Each named turn below is shown by a few rows before and after it. Which turns, in which order, take the first row of each later pair to the second? The first pair is answered.
A:
[-27  -6  14  15  -4   3  -2  21   6  15   4 -12 -23   2  34  -9  27  15
  21]  ->  [-34 -16  18  24  10   2   2  14  10  12   9  -9 -12   5  24 -15  22   4
  26]
[  9  -7   2 -38  -2  -2 -20  28 -19 -20  -7  -3 -14  -8  16   0  15   4
 -28]  ->  [  5   3   6 -36 -13   5  -7  20 -18 -12  -6  -2 -27  -4  12 -19  34   4
  -7]
[  6  24 -19  11 -47 -11   2  17   4  25   2   7 -28  -4  17  22  -2  19
  24]  ->  [ -5  24 -12  23 -39  -6  20   2   9  28   7  10 -21   4   3   1  10   8
  43]
[ 10  -2  -2 -21 -10  10  -6   1 -11  -3   0   1  -6   2   4   0   3  12
  -6]  ->  [  7   0  -1 -17 -11  13   3  -6  -9   1   3   1  -8   5   0  -9  12   9
   5]
R:
[ -2  19 -18  17 -40  10  41 -19  12  32   9 -18 -28  -7  -4 -26  46 -16
  58]  ->  [-17  -3   1  14   0  13  45 -32  11   5  18  -8  -7  -5 -19 -47  50 -34
  56]
[-24  -9   7 -19  31   7 -11 -20 -17  24  17 -15 -33   9  -7 -16   9  -1
 -13]  ->  [-19  -5   7 -25  24   7 -17 -13 -20  23  13 -15 -37   4  -3  -8  10   3
 -18]
[ -7  10  25   7   6   9  -7 -38  29  -6   3  11   0   3 -14  -4  19  -1
  24]  ->  [ -6   1  31 -10  19  10 -15 -33  20 -20   2  14   7  -4  -9  -6  18  -2
   6]
D:
[ 26   1   6 -23   4 -29 -21  46   0 -16  30  -6   1  -5  -1  12   4  21
 -83]  ->  [ 25  41 -12   2 -54 -20   4  36  16  32  22 -10 -38   2   1   3  32  30
 -30]
[-11 -19  12   9   9   7  15 -14  -1  -7  13   9   0   2 -13 -30  43 -15
  25]  ->  [  5 -36   6 -10  28  -8 -15  14  -9 -30   9   6  23  -7   0   6   5 -11
 -24]
[-25 -29   6  25  57   1   4 -25  15 -25   9  15  49  10 -22 -16 -22 -34
   5]  ->  [  3 -12 -24  26  14 -14 -27  13  12  -4 -11   1  38  -2  11  48 -62 -11
 -34]
Q:
[ -2   1   7   6   9  -5   4  -7   9  -7  -2   6  16   6 -16  17 -14  -5
   1]  ->  [  4   7  12 -24  -5   2  -2  -1  -5 -13  -7   2  -9  -7   0   7   9   7
  -7]
[ -2  -4 -23  47  -8  -6  -1  -1  -4  19 -13  -1  -6   4  -5  32 -18   1
   8]  ->  [ -3 -30   7  -9  31   0 -14  -1 -29 -29  -6   1  -2  -9  -1   5   0  -2
 -25]
[-15  -6 -23  22  -6  21  16  -7  24 -30  -6  11  -2 -46 -56  -3  -3  -3
 -34]  ->  [ -4   6 -27   1 -24  26  11  -3  19 -28 -12   6 -24 -53 -41  -8  16   9
 -37]
[ -3   7 -14  27 -24   5   9   6   7  25   3   8  -2   5   6   4  11   6
  13]  ->  [-11 -24   9   3  26   7   0   1  -5 -13  14  13  22   1  -6 -14   8  -7
  -8]
Now pairs of rows:
(2 to 3 turns a pair)
[-15  -8  23   9  41 -13   2  -3   4 -17  -3 -22  50   8   0  41 -48 -12
 -13]  ->  [ -2  48   0  13 -45  -2  18  -3   9  36 -17 -34 -16   7  22  36  -5  17
  28]
A, D
[  2 -12   8  23  21  -8  -5  -4  25   5   5   7  37  10   2  -2 -19 -15
   9]  ->  [ 22   4   3 -26 -15  -7 -22  17   2   5 -10  -3  -6  -7  34   4   2  13
 -16]
D, Q, R
[-15   9 -10  37   8 -20  -7   5  19   0 -18  -6  29  11 -11  37 -11  -1
   9]  ->  [ -2  27 -15  20 -21 -17 -15  14   9  10 -28 -13   3   6   9  42   3  18
   1]
A, A
[ 14  -7  10 -33 -27   3 -20   1   2  20 -27  14  -9  -9  35  13   1  -3
  16]  ->  [  5 -27  24 -42   8   5 -22  -4  -3  -3 -18  21  11  -9  24   0   0 -12
   6]
Q, D, Q
[-30  24  15   6  -4  -3  30 -44 -18  19  13  14   3  54 -11 -30  27 -28
  51]  ->  [  7  45  -5 -42 -50 -13  -6   2 -43  25 -10  -3 -40  32  35  10  23  11
   3]
D, Q
[ -6 -24  10  15  51   3 -15  -4   5  -8   9 -10  37  30 -12  -1 -21 -48
  -6]  ->  [ -2   3 -14  46   6   1  -7   0  22  31   0 -15  21  39  -4  22 -28 -38
  19]
Q, Q
[-28 -17  -2 -25 -12   2   6  -3 -33   2  24  -1 -28 -23   7 -50  27  -6
   8]  ->  [-19   0 -36  29 -44 -14   0  11 -10  42  13  -9 -18 -12  11   6 -21  -1
  15]
D, Q
[  2   7 -23  28   6 -17 -16   8  12  11  -6  -7  35   6 -11  34 -41  -4
   2]  ->  [ -9  23 -10  20 -14   5  18 -18  13  24   2  -2   0  10 -20 -21  20  -5
  50]
Q, Q, D
[ 19  -6  -2 -28  17 -10 -35  27  -3 -55   2  -6  -4 -16  13  42 -49   7
 -60]  ->  [ -3   5 -18  60   9 -12   3  -2  38  -8  10   0  22  10 -22  48 -69 -15
   1]
A, Q, R
[ -1  20   0 -12 -46  11  16 -13  -2  18  -4  -4 -55  -3   8 -28  53  15
  33]  ->  [  2 -15  24 -61   8   8 -12   1 -25 -40   1  -1 -30 -17  10 -30  42   7
 -21]
D, R
[ -2   4  25  -8   1   7 -20  20  -4 -11 -24 -23  -2  -8  10  13   6   4
 -13]  ->  [ -7  -3  27  -1  14   7 -18  15   0 -16 -22 -25  13  -5   4  13  -4  -5
 -13]
Q, Q
[-50 -15  -9 -48  21 -15  12  21 -43 -22 -33  18   9 -34  27   1 -30  24
 -20]  ->  [-60 -14 -24  14  22 -21  27   8 -16   2 -32  24  37 -18   6  17 -60   8
   7]
D, Q
[-26 -23   5  48  17   4  19 -17  23   3   6   0  37  28 -31   3 -23 -11
   3]  ->  [-12 -35  26 -30  28   6 -10   2 -16 -39   2  -4  16   2  -5  -5  -1   4
 -51]
A, D, Q
[ -3 -32   5 -10  15  14   5  -1 -13 -37  25  12   4   2  -9 -49  22 -33
   8]  ->  [ 15   0 -39  43 -45  -6  -3  22   8  19   6   1  -4  10  10  18 -23 -13
  14]
D, Q, R
[  8   3  22 -69   2  17   3  -8 -23 -20  12  -5 -48  -9  21 -49  62   8
   3]  ->  [-22  -2   4  47  19   6  40 -39  28  20  25   7  15  29 -31 -33   9 -30
  63]
D, Q, D
